First come named moves, each a turn or a mirror, each shown by rows before and after it. For each pair of rows after them, which moves, in which order, take the first row to the second? The first pair is done for you.
kisu:
[ -4   0   3 -10  14   2  -4  -2 -13 -23 -10  -4   9   6   2  -2   2   6
  -2   2 -10   5  -2  -3  -4  -2  -6 -16   3   8  -5  -6 -25  -6  -3  11
   4]  ->  [ -6  -7   2  -7   7   6  -6   2 -16 -14 -16  -1   5   7   3  -6  -3   5
  -5   3  -5   2   1  -2  -6  -2 -15 -13   6   7  -8 -11 -26  -1  -3   9
   5]
[  3   2  -4 -10   1  10   0  -3   3 -10  -6   3  -4 -12   8   3   1   0
   5   3   3   3   1  -1  -2  -1   5  -8  -9   4   8  -3 -13  -9   6   2
  -2]  ->  [ -1  -2  -3  -7  -5  12  -3   0   1  -6  -9   6  -8 -11   9   0   1  -1
   5   2   8   2   2  -1  -2   0   0  -9  -7   5   6  -7 -13  -6   6   2
  -1]
[-10  -2   3  17 -15 -11  -7  -3   2   8   1 -10  11  10   0  15  -9  -4
  -3  -1  -5  11  -6  12   5  -1  -9  16  18 -11  10  13   5   7  10 -11
  -6]  ->  [ -8   3   5  16 -12 -13  -5  -5   5   5   7 -13  14   8  -1  17  -6  -4
  -1   0  -9  12  -7  10   5   0  -1  15  17 -10  11  18   7   5  10  -8
  -6]
[ 22  22 -17  19  -9  -3  -1  -7  -3  -2   4 -11  -5  -1  16   2   6  -4
  12 -17  -5  -8  -9   1   9 -11 -11  -3  -2 -11 -35   0  -1   6   4 -14
  -3]  ->  [ 21  19 -17  19 -11  -4  -2  -7  -4  -1   2 -11  -7   0  15   0   5  -6
  11 -18  -3  -7  -8   2   9 -11 -12  -2   0 -11 -34   0  -1   7   2 -14
  -3]
Mopov:
[-18  -2   5   3   7   0   3   5   3  18  -4   1  -3   4  -7  -2   2   8
  -1 -15   6  -5   3  11   7  13   5   6   6   3 -23 -17   0  -7  -1  11
  10]  ->  [-16   4   4  11   0 -11  -6 -11  -7   7 -14   3   5   5  -2   3 -11   3
   1 -11  -6   1   5  16  18  -1   1   6  19   1  -9   2 -10  -3  11   2
  -7]
[ -4  -3   9  -2 -11   1   1  14   5  -3  -1  -3  -1   3  -5  -2   8   1
   1  -4  11  -9   6  14 -12   3   3   3 -10   8 -14  -7  16   9  -2  13
   8]  ->  [ -5   6   9   7 -11 -12  -7   0   1 -10  -4  -6  10   7  -8   6  -1   0
  -1  -2  -3  -7   7  22   0  -7   2   6   2   1  -8  12  11  12   5   6
  -4]
[ 13  33  10 -10  30  16  17  -4  21 -11  10 -17  -1  -4   6  16  -6   4
   3   3 -17 -17  -9 -10   7  -3   7 -25   7   7 -12   2 -22 -12  -1   6
   8]  ->  [ 14  32  13 -12  25  18  13  -6  14 -13   6 -14  -1  -8  13  14 -10   2
   6   5 -16 -12  -6 -12  11  -9   4 -28   9  12  -2   6 -25 -12   6   3
   1]
lizu:
[ 11  14  -4  -5  -5  11   3 -11   5   3   2  -9   8   2   3 -12  14  13
   6  -4  17   3  -5 -10  -1  -2  -5  -9  -3  15   9 -13  19 -12   5  15
  -2]  ->  [  4   4  -6   2  -7   8   3  -6  10   9   2  -8   6  10  -5 -10  15  13
   3  -5  17   0  -6  -3  -3   3  -8  -1   3   9   1 -17  25  -6   1  19
   3]
[ -1  -7  -4  11 -14  -7  -7 -10  -3  -6  -5  -7  -4  -2   0   2 -12  -6
  -3   5  -5  -6   1  -1  11 -15 -24   2  15  -5  -6   4 -11  -1   8 -12
  -6]  ->  [ 10   5  -1   3  -5   1  -5 -10  -4 -15   1  -8  -2 -11   7  -2 -10  -3
  -2   4  -5  -6  -1 -11   9 -18 -18 -10   1   2   0   3 -16 -11  10 -10
  -9]
[  7   9  -8  27   8  -5   3  -2 -22   7 -12 -16   0  -8  26   5  -1 -13
   0 -12  -4 -10  -2   6  11  -2  -2  -5  13  -2  -7   4  11  10   1   2
 -10]  ->  [ 14  14  -6  21  13  -1   5  -3 -24   4 -10 -16   1 -13  28   2   2 -10
   0 -11  -6 -11  -4   2   8  -3  -1 -11   7   1  -6   3   8   5   0   4
 -12]
Now pairs of rows:
Each pair is 2 to 3 moves apart.
[  7   6   4 -13  10   5 -14   1 -11  -3  -8   6  -5  -5   8  -5  -5  -8
 -11  -2   1  -4  12   2  -1  -6  -5 -16  -6   4  -1 -11 -13  -8   2  -4
  -9]  ->  [  0   9  -3  -7  17 -10  -6   3   2   0   5  -5   3   6 -11   4   4  -3
 -12  -2  -7  -7   4  12  -3   7   8  -5  -3 -10 -17  -7  -4  -5  -9   1
   3]
Mopov, lizu, kisu
[  6   1   3  -7  -4 -13  13  -7  11  -3  10  -9   9   1   0   5  14   9
  14  -4   7  20  -2  15  -9   2  -3  -2 -15   3   2   6  15  -6  -7   3
   6]  ->  [  5  -5   6  -4 -16  -4   4 -12   1  -1  -5  -3   2  -5  15  -1  -3   3
  14  -5  15  22   8   9  -2 -12 -20  -9 -10   7  15   5   5  -1   3  -5
  -5]
Mopov, kisu, lizu
[  0  -9  -8   4  -8   1  -4   4   4   7  -7  -2  -4   5   0  -2   4  -6
  -1  -3  10  -3   3   2  -3  -1  -8   3  -7  -3 -15  -5   5   8  -3  -8
   3]  ->  [ 12   0   0  -6   0   1   2   3   3  -3   0  -4   2  -8   6   0   9  -4
   8   2   8   4   2  -8  -7  -2   6  -4 -17   7  -3  -2   5  -2   1  -2
  -3]
kisu, Mopov, Mopov
[ 10   6   4  10  12   6   3 -10   4  -7   7  -5   7  -2   0  -6  15  -8
   0  -2   8  -1  -9   0  -2 -12   6  -3 -20  -2  -8  -3  17  -2  -2  -2
 -11]  ->  [ 13   8   3   8   9   8   0 -12   1  -8   2  -3   6  -5   4  -6  11  -9
   2   0  10   1  -6  -1   0 -14   4  -5 -19   0   1  -2  14  -2   4  -3
 -15]
Mopov, Mopov
[ -5 -17  12 -22  -6  -9   4   8   7   6  -6  24 -18  -7  -4 -13  -8  -3
   1  32   4  -8  -2 -20   5  19  -8   4  27   2  24   3   5 -17   5   6
  -6]  ->  [ -1  -3  12 -19   7 -25   6  -1  11  -7   5  14  -3  -4 -15  -1  -3   0
   1  31 -14  -8  -9 -16   8  22   8   7  27  -5  21  17   3 -21   3   8
  -4]
kisu, Mopov, Mopov
[  3  -7  -1  -5  -3  13   4  12   1   4   1   1 -10   2   6  -9   8   0
  -2  -4   5  -2   7  -6   4  10  -3   0 -15  16  -1 -11  11  -1   0   2
   4]  ->  [ -4   4  -5  10  -4 -12  -3  -1  -3  -4   0  -4   6  14  -4   5   3  -3
  -2   1 -14   1   6  12  16   4   4   9   4   1   3  15   8   8   7  -4
  -5]
kisu, lizu, Mopov
[  3  23  10 -18  28  10  11  -3   3   1   9  -2  10  -5 -12  -9  -6  11
 -11 -17  10   2 -20  -1  -9  -7  22 -13  -7  -4 -30   7  -1 -13  -8   7
  13]  ->  [-14  10   3   2   8   4  -5 -11  -6  10 -10   2   8  11 -14  -6 -25   3
 -20 -20   7  -2 -11  14   1 -17   2  -4  18 -20 -35  17  -8   4   0  -8
   5]
kisu, Mopov
[ -7  -7  11 -13   4 -14  21  23   9  -1   2   3  -1  -4  -6   1  10  10
  -5  -3  -5  -3   5   0  -4  11  14  -1   7   5   2 -16 -14  -2  -4   7
  11]  ->  [  0  -3  16 -15   2 -12  16  17  -3  -7  -4   8  -1 -12   8   1   2   8
   1   2  -7   1  11  -7   0   0  12  -9   8  11  18 -12 -22  -5   6   4
   2]
Mopov, lizu, Mopov
[  7   5  -3   9  13   9  -7  -4  -3 -13  -5  -3  -5   2  -1   5  -9   2
 -22  -7 -11 -13 -10   0   8   0  -7 -14   0 -20 -18  -1 -12   1  -4  -8
  -7]  ->  [  3  -9  -5   9   6  13  -4   7   3  -1  -5  -1 -14   2  -2   2  -4   0
 -20  -7   0 -14  -8   1   2   7 -11  -6  -1 -19 -24 -12  -4   4  -9  -8
   2]
Mopov, Mopov, lizu
[  0  -9  -2   5  -5   6 -16   1  -5   1 -16   2  -8  -2   5  -7 -26  -5
  -8   2   0  -8  17  -1  10  -6 -15  -8  17  -5   0   5 -25  15   2   0
 -12]  ->  [ 15  11   3  -7  12  12  -8   0  -4 -12  -3  -5  -4 -14  12  -7 -16   1
  -7   3  -5  -5  10 -12   7  -7  -1 -23  -1   4   1   2 -28   2   1   4
 -14]
lizu, kisu
[  2  -5   2 -21  -4   1  12   5   2   6   2   7   1  -9  -3  -1  -2   2
   7  14   0   4   5  -7 -19   0   1  15   2   7  21  -8   7 -10   8   1
  12]  ->  [ -4  -8  -1  -8 -13  -5   6  -3  -6   6  -8   6   6  -2  -2   3 -15  -3
   1  14  -9   3   9   2  -9  -7  -6  20  14  -2  23   2   1  -1  13  -5
   3]
Mopov, Mopov, kisu
[-18  12  -6   1   4 -21   0  -2  23  15  33 -15  11   2 -18  10  18  11
  -2   2   0 -14 -18  13   5   1  12  10   2 -22 -30  12  -2  -6 -25  -3
  -2]  ->  [ -2  19   8  -4 -10   3 -16 -17  -8   3   3   1  -1 -20  24  -3 -11   1
   6  10   7  -4   1  -9  16 -32 -11 -15  -1   1  15  15 -29 -13   1 -19
 -34]
kisu, Mopov, lizu
[-12  -2   3   0   6 -12  -2  -2   4 -18   3  -3   0   8  -3  19 -16   1
  -6   3 -19  -8  -1   5   5   2  -1  -4  16 -14  -4   7 -27  11   3  -1
   0]  ->  [  2   7  12 -16  13  -4   5   2   0 -23  12   0  -2  -8   7  16  -8   3
   5   6 -13   0  -1 -10  -1   0  10 -15   1   4  13   2 -24  -3   5   4
  -2]
kisu, Mopov, kisu
[-34 -25 -10   9 -24 -15  -9  11   2  24 -22  17  -4   1 -11  -8  -3   3
  -4  -7  -1  17   8  -2  -3   5  -7  10  -4  -4   7 -10  19   4  -8  -3
  13]  ->  [ -6   4  -1 -14   3   2   0  12   3   4  -5  12  -4 -23   0 -15   8  12
  -1  -8  -3  18   1 -26 -10   2  10 -17 -38  14   8 -19   9 -23  -9   8
  13]
lizu, lizu, lizu
[  7  22   4   1   5  -4   3 -16  -8 -15   8  -4  16  -6   8   2   2  -2
   7  -2  -9   8  -8  -1   8  -9   8  -8 -15   9  12   4  10  -3   7  -6
 -17]  ->  [  4   5   1  -1  -5  19  -1  -6 -11  -1  -5   4  -4  -9  17 -10  -5  -5
   2  -6   9   1  -1  -9   3 -12 -14 -11 -17  12   7 -16   6  -2   8  -7
 -16]
kisu, lizu
[  8   9   4  -6  -2 -11  -7  -3  -3  -9   4   2  11  -6   8   5  -7   3
  12   1 -11  -1   5  -1   1  -8   9  -6   4   3  14  11 -10   0   5   1
  -9]  ->  [  6   6   2  -7   7 -13  -1   3   8  -4  16  -4  10  -1  -7   5   6   8
   3  -4 -11  -7  -3   5  -5   6  14  -1   1  -5  -5   4  -1   0  -7   8
   4]
Mopov, Mopov
[ 16  11   0 -14  18   7  -6  12  10   3  -1  17 -13   1  -4  -9   5  -5
  -2   3   6   5 -10  -8 -16   4   4   0 -15   9 -23 -15  -9  -1 -11  10
   1]  ->  [  7  -3   4  -6  -3   7 -16   7  -3   8 -18  26 -19   2   6 -11  -9 -14
   3   7  11  11   3  -6  -8  -9 -10   6   1  12  -1 -10 -10  10   1  -1
 -10]
lizu, Mopov, Mopov
[-10  -2  -3  18  -8   4  -9 -10   2  11 -10  -3  -1   8  -8  -2  -3  -1
 -12 -11  10  -9  -5  12   4  -2 -13   2   1  -6 -20  -1  14  10  -4 -11
  -2]  ->  [ -8  -6  -2  12 -10  14  -7  -4   0  13 -11   2  -6   3   0 -10  -3  -2
  -9  -9  20  -7  -2   3   0  -3 -17  -1  -5   2 -14 -12  15   7  -4  -9
  -4]
Mopov, Mopov
[-12 -10  -3  15 -19   6 -13  -7  -6   6  -7   3  -1   7   6 -12  -9 -11
   3   7   8   3   2   8  13 -20 -20  11   5   1   0   3  11   5  10 -10
 -10]  ->  [  4  -5   3  -6 -10  22  -1   3  -4   1   3   5  -4 -11  16 -17   6  -8
  11   9  18  10   2  -9   3 -14  -6   1 -14  20   9  -9  15 -11   5  -3
  -6]
kisu, Mopov, kisu
[ -1   2  -2  -2  -3  -1   4  -6   9  21   1   4  -3  -2   2  -4   7  -7
  -4   6  12  -2   5   4  -4 -12  -3   8 -12   3  -4 -12   4  -4   7  -2
   3]  ->  [ -3   8  -3   2  -5 -12   3 -14   6  13  -1   3   6   0   0   2   4  -9
  -1  11   0   3   4  11   3 -17   2  11  -4   0   2   1   2  -3  11  -6
  -2]
kisu, lizu, Mopov
[  5   3   1 -11  -2  15   7   3  -3  -1   5   1  -1  -7   0  -6  12   4
   1  -4   1  -2  -3 -11  -5   0   5 -10 -13  15  -6  -7   2 -10  -7   8
   0]  ->  [  3  12   0  -6  -6   5  -2 -11 -10  -8  -4   2   5  -5   5   2   1   1
   3   0 -10   3  -1  -5   5 -13   4 -11  -1  13   7   9  -5  -7   4  -1
 -13]
Mopov, Mopov
[-15   3  -7  13 -14   1   7   6   2   3 -15   2   1  21  -4   6   9 -10
  20   2  11  12  -7   8   8  -8 -11  15   3 -10 -10   9  22  23  18 -16
  -1]  ->  [  6  15   3  -4  -1  21  13  10  -2  -9  -8   3  -4  -1  14  -4  12  -2
  28   4  21  15  -8 -17   1 -12  -7  -5 -22   9   0  -2  17   5  19 -12
  -5]
Mopov, lizu, lizu
[  2  -5  -5   7  -2  -5  -6  -1  -1  -4  -1  -1   2  14   3  -2  -3  -4
   4   1  -5   2   6   1   6 -16 -22  -6   3  -1   7   8 -17   0  13   4
  -2]  ->  [  2  -3  -7   4  10  -8   4   6  13  -2  14  -6   4  16  -7  -1  10   3
   1  -3  -8  -3  -2   2  -1  -1  -9  -5  -7  -4 -10   2 -10  -6   0  11
  11]
kisu, Mopov, Mopov
[ -2  -3   6  -4   0  10  -1   6  -1   2   2   3 -10  -4   8  -9  -3  -2
  -9  -6  -2  -5   2 -10   2   6  -5 -14  -6   4   0  -5 -13 -11   2   9
  -2]  ->  [ -2   5   2  -3  10   0  -1   0   1  -4   9  -6   1  -1  -1  -1   3   0
 -10  -6 -14  -8  -4  -4   1  10   3 -13  -5  -4  -7   2  -9 -12   1  11
   0]
kisu, Mopov
[ -5  -7  -2   4  -1  -6   3   2   9   6  -3   1  -4   7  -3   2  -8  -3
  -6  -7 -12  -5  -2  11   2   9  -3  12   9 -11  -1   2  -2   8  -4   1
   6]  ->  [  5   3   2 -10  11  -4  12   5  13  -4  10  -3  -1  -3   0   3   3   3
   2  -2 -10   1  -6   2  -3  10  10   5  -5  -1   6  -3   1  -6  -4   7
   7]
Mopov, Mopov, kisu
[-15 -21   4   4 -14 -23  -4   4  -3   5  -4   4   3  15 -15  16  -5   4
   7  11  -8   2   8   2  -3   7   2  12  24 -10   8  11   1  14  -1  -4
   0]  ->  [ -4 -14   6 -10   4 -10   9  19  10   5  13   0  -5   6 -16   9  15  13
   5   4   2  -5  -1 -12 -17  21  12   4   1  -1  -7  -9   5  -1 -15   9
  16]
Mopov, lizu, Mopov
[  2   6 -12  16 -12  18 -11  -5   3  -1  -7   2 -12  13  10 -13  -3  -5
   4 -15  -7 -26   2 -11 -18   8  -8 -10   2 -10 -13  -3  13  12   1  -7
  -3]  ->  [ 11  24 -11  15   1   5  -8 -15   6 -14   4  -6   3  11   5  -4   2  -4
   7 -13 -21 -23  -5 -10 -15   8   8 -11  -1 -12  -8  10  12   6   2  -7
  -7]
Mopov, kisu
[  0   9 -20   6  -5  -8  -4  -6 -23  -9  -9 -11  13   5  -5  13 -25   1
 -14  -1 -10 -14   7  10  14  -7   9  -3   8 -22  -6  18  -2   2  -9   3
  -5]  ->  [ -2  -5 -21  -1  -3  10   7  15 -10   7  -3  -7  -5   4 -10   3 -12   5
 -18  -9  11 -22   4   2  -3   9   6  -1  -5 -16 -24 -11   8   1 -25  13
  11]
kisu, Mopov, Mopov
[ -1  10  -8 -10   3  -9  15  20   5  20  28   7   4  -2   5  -3  24   9
 -11  -4  11  -8  -6 -12 -12  12  12   0  -7 -15 -13  -8   9 -18 -16  16
   1]  ->  [-17   0 -12  13 -22 -18  -8   4 -13  24   0  13   6  10  14  -1  -8  -4
 -17  -4   4  -7   7   0   8  -8 -15   5  26 -26   1  12  -6   0   2  -2
 -17]
Mopov, kisu
[ 11  -5  12 -21   0  -3   9   8  -1  -4  -3   3  -7 -17   9   2 -10   2
  12   4   0   9   7 -25  -2  -7  11  -6   4  22  28  -2 -14  -6  13   0
  -4]  ->  [ -5 -24   1 -11  -3   0  13  23  16  16   0   0 -18  -1  -9  -2  -1   7
  -4  -8   9  -7   1 -15 -14  14   0   6   5   4  -9 -20  -4   5  -8   6
  17]
Mopov, kisu
[ 3 11 -5  4 11  1  2 -6  2 -4 10 -5 13 -3  1 -1 10 -3  2  5 -2  4 -4  2
  2 -5  6 -1 -7  1 -6  2  2 -3 -3  0 -1]  ->  [  2  11  -7   7   8  -1  -1  -9   3  -4   9  -6  13   0  -3  -1   7  -3
   2   3  -3   2  -4   6   4  -5   2   1  -3  -4 -10   4   1   1  -3  -3
   1]
kisu, Mopov, kisu
[-13 -21   1   3 -12   9 -10   6  -6  11   2  -3  -4  13   0   5   5  -3
   2  11   3   9  10  12 -12  -3  -9   9  17  -3  12  -1  -1  14   2  -4
   4]  ->  [  7  -1   8 -12   8  20  -7   3  -6  -7  10  -4  -2  -6  14   1  11   3
   6  12   2  11   5  -7 -14  -9  -1 -11  -6  11  22  -6 -10  -7   5   1
  -1]
lizu, lizu
[ 14  15  11 -13  19   9   4   0  -3  -8  10   3   2 -10   6  -3   7   1
   4  -5   7  -3  -2 -16  -6  -1   8 -19 -17  16   2  -7   5 -16   1   5
  -8]  ->  [ 14  24   9  -5  17  -2  -5 -13  -8 -16   6   1  12  -6   5   4  -3  -2
   4  -2  -6  -1  -3  -7   5  -9   8 -19  -5  11   7  10  -1 -10  10  -1
 -15]
Mopov, Mopov
[  6  16 -13   9   8   0   0 -11  10   2  19  -5   1   2 -13  -6  10   3
   2 -10   3  -6 -15   6  10  -8  13   7 -22   2 -27  -3  20  -2 -19  -1
   8]  ->  [  3  -2 -12  12 -18  18 -12 -14  -7  14  -6  10 -13  -7   7 -19 -11  -8
   6  -9  21   0   1  -1  14 -23 -12   4 -14  13  -4  -8  12   4  -4 -11
  -5]
kisu, Mopov, Mopov
[ -8  -1  -1   1  -7 -16   5   8  23  -2  -2  17  -3   7  10  14 -11  -4
  11   3  -6   2  -3  10 -10   8 -10  -2  16 -14 -10  -7 -22  10  10  14
   0]  ->  [ -8  -5   1  -5  -7 -11   7  12  23   2   0  19  -8   5  12   9  -6  -3
  13   2   1   2   0   5 -14  11 -10  -4  10 -10 -11 -17 -19   9   8  18
   3]
Mopov, Mopov
[  2  -7   7  -8   6  15   4   3  -2   3   0  -1  -3  -8  -1  -5   7   3
   3   6  15   4  -1  -3  -9   3  -3  -1 -13  12  -9 -26   6  -9  -2   4
  -1]  ->  [ -6 -13   3  -2   2   6   4   4   3   7   2  -3   0   0 -14  -2  10   3
   2   7  12   3  -3   7 -10   9  -2   7  -4   4 -15 -23  11  -1  -5   4
   3]
kisu, lizu
[  2   2 -11  17  -8   8 -12  -6   2  -5   0  -8  -9  -6  -9   0  -3   4
   1  -8   7  -6  14 -11  -4  16 -16  -1  10 -15  -2 -15 -13  -1 -12  20
  -2]  ->  [  2   4 -11  20  -7   0  -9  -8   2  -5   4 -12  -4  -3 -14   5  -1   6
   1  -8   2  -6  11  -6  -1  20  -9   6  14 -19  -5  -9  -9   0 -13  19
  -1]
kisu, lizu, kisu
[ -4 -20   6  -2 -21 -19   8  10  -6  11  -7  14  -1   3  -1  16  -8  -4
  13  14  -3  17   9   7   4  18  18  14  20  -1  30   4   0  11  -2  14
  11]  ->  [  5 -20  10 -10 -19   8  10  15  -8  13 -13  20 -15 -10  14   2 -11  -3
  11  10  13  13  14 -10  -2  14   5  -1   3   8  29 -16  -6   3   1  15
   9]
lizu, lizu, kisu
[  2   3   0   8   8   0  15   8   1 -11  20 -16   7  15 -13  -4   4   4
   3   1   1   5   0  14 -10   6  12  10 -13  -5 -10 -10  23  -4  -4   2
  18]  ->  [ -3  -6   1  17 -12   3   0  -5 -19 -10  -5  -6   4  15   2  -6 -21  -8
   3   6   0  11  12  17   5 -12 -10  10   5  -4  10   2  13   6  14 -13
  -1]
Mopov, kisu
[ 11  -2   6   5 -13  38  -4  13   6  13   1   0  -5  -8  11 -14  22   8
   2 -11  22  -3  -6  -6  -4 -20  -4  -5 -41  18  -7 -19  21 -15   0 -14
  -9]  ->  [ -4   2   0  30 -24  15 -23 -11  -4   8 -15  -2   6   8   4  -3  -4   1
  -7 -10  -1  -4  -3  16  18 -35 -18   5  -9  -4  -7  11   8   4  14 -31
 -27]
Mopov, kisu, Mopov
[ -7 -11   7   3 -10   4 -12   2  -3  -5 -23   8  -2   2  15   4 -12  -4
 -10   1   1   5   4   8   3  -5   3   0  23   4  13  -1  -5  -6   3 -10
  -7]  ->  [-10 -10   5  -2   3  -4   3  14  14  -2  -2   0   3   9  -3  10   9   4
 -11  -1   0   1  -5  13  -5  15  23  10  16   1  -5  -5   9 -11 -13   3
  12]
Mopov, kisu, lizu
[ -1 -17  17   9  -2   6 -12  -1  -3   7  -6   5 -11   8   0 -18  -9 -17
   1  -7  18  -9  -2  17   1   4  -5  16   5  16  -9 -18  29  12  -3  -7
   6]  ->  [  7  -3  17   5  18   2  -5  -3   8  -4  11  -6  -5   8  -8 -14   3 -12
  -6 -13   7 -15 -13  14  -4  11   9   9  -7  14 -25 -18  28   3 -11  -2
  13]
lizu, lizu, Mopov
[ -2  13  -3   7   8  -8   4  -7   8   0  12  -8   9   4 -10   5  15   3
  -3   0   0  -1 -10   9  -2   4  15   3  -8  -6 -10   5  14  -1 -11  -4
   7]  ->  [-10  -2  -6  19 -13  -2  -9 -11  -5   8 -11   3  -1  11   1  -1  -4  -5
  -5   1   5  -1   1  12   4  -8  -6   6   8  -8  -1   8   6  12   0 -14
  -4]
kisu, Mopov
[  7 -10   3 -21  -3  -5  12  17   1   7   1   9  -2   1  -6   4  11  15
  12   1   0   7  -3 -15  -7   3  16  11  -1   9  14  -2  23  -9  -8  16
   7]  ->  [  3   0   1 -11  -5 -25   5   2  -4  -3  -4   4  10   9 -10  15   0  13
   8   2 -19   8  -3  -2   5  -6  15  16  14  -5  16  19  16  -3  -3   8
  -1]
Mopov, lizu
[  1  -4  10 -23  -4 -21  12  11  -4 -13  -1   7   4  -4  -4  16  -4   2
  13  16 -10   8   8  -4   0  10  18   8  14   0  32   8  -6   1   2   7
   2]  ->  [ -8 -22   1 -17  -9 -11  12  23   5   7  -3   6  -7   6 -11   8   2   4
   4   6   5  -1   8   1 -10  21   6  15  16  -6  10  -9  -1   7  -8  10
  16]
kisu, Mopov
[ 12   5  -1 -12  12   6   0  -2  -2 -14  12  -8  -1  -2  -8  -7  -5  -4
   7  11   9   0  11  -4   9  -2   2 -17   5   5   6 -17   9  -5  -8   2
  -3]  ->  [ 10   9  -1  -8  12  -1  -3  -7  -4 -17  12  -9   6   0 -11  -3  -8  -6
   7  11   1   1   9   2  13  -6   1 -15  11   0   6 -10   5  -6  -5   1
  -6]
Mopov, Mopov
[-15   2   1  -7   4 -28  11   9   0 -20  -2  -1  14   5  10  21  -3   6
  17  25 -11  -2   3 -12   4  21  13   2  -4   1  33   3  -1  -7  15  11
  -8]  ->  [-24 -13  -1  -5  -5 -24  17  21   6  -5  -3   1   6  10   6  17   5   5
  15  19   2  -5   3 -10  -5  34   9  14  -4   0  19 -11   8  -1   7  15
   5]
Mopov, lizu, lizu
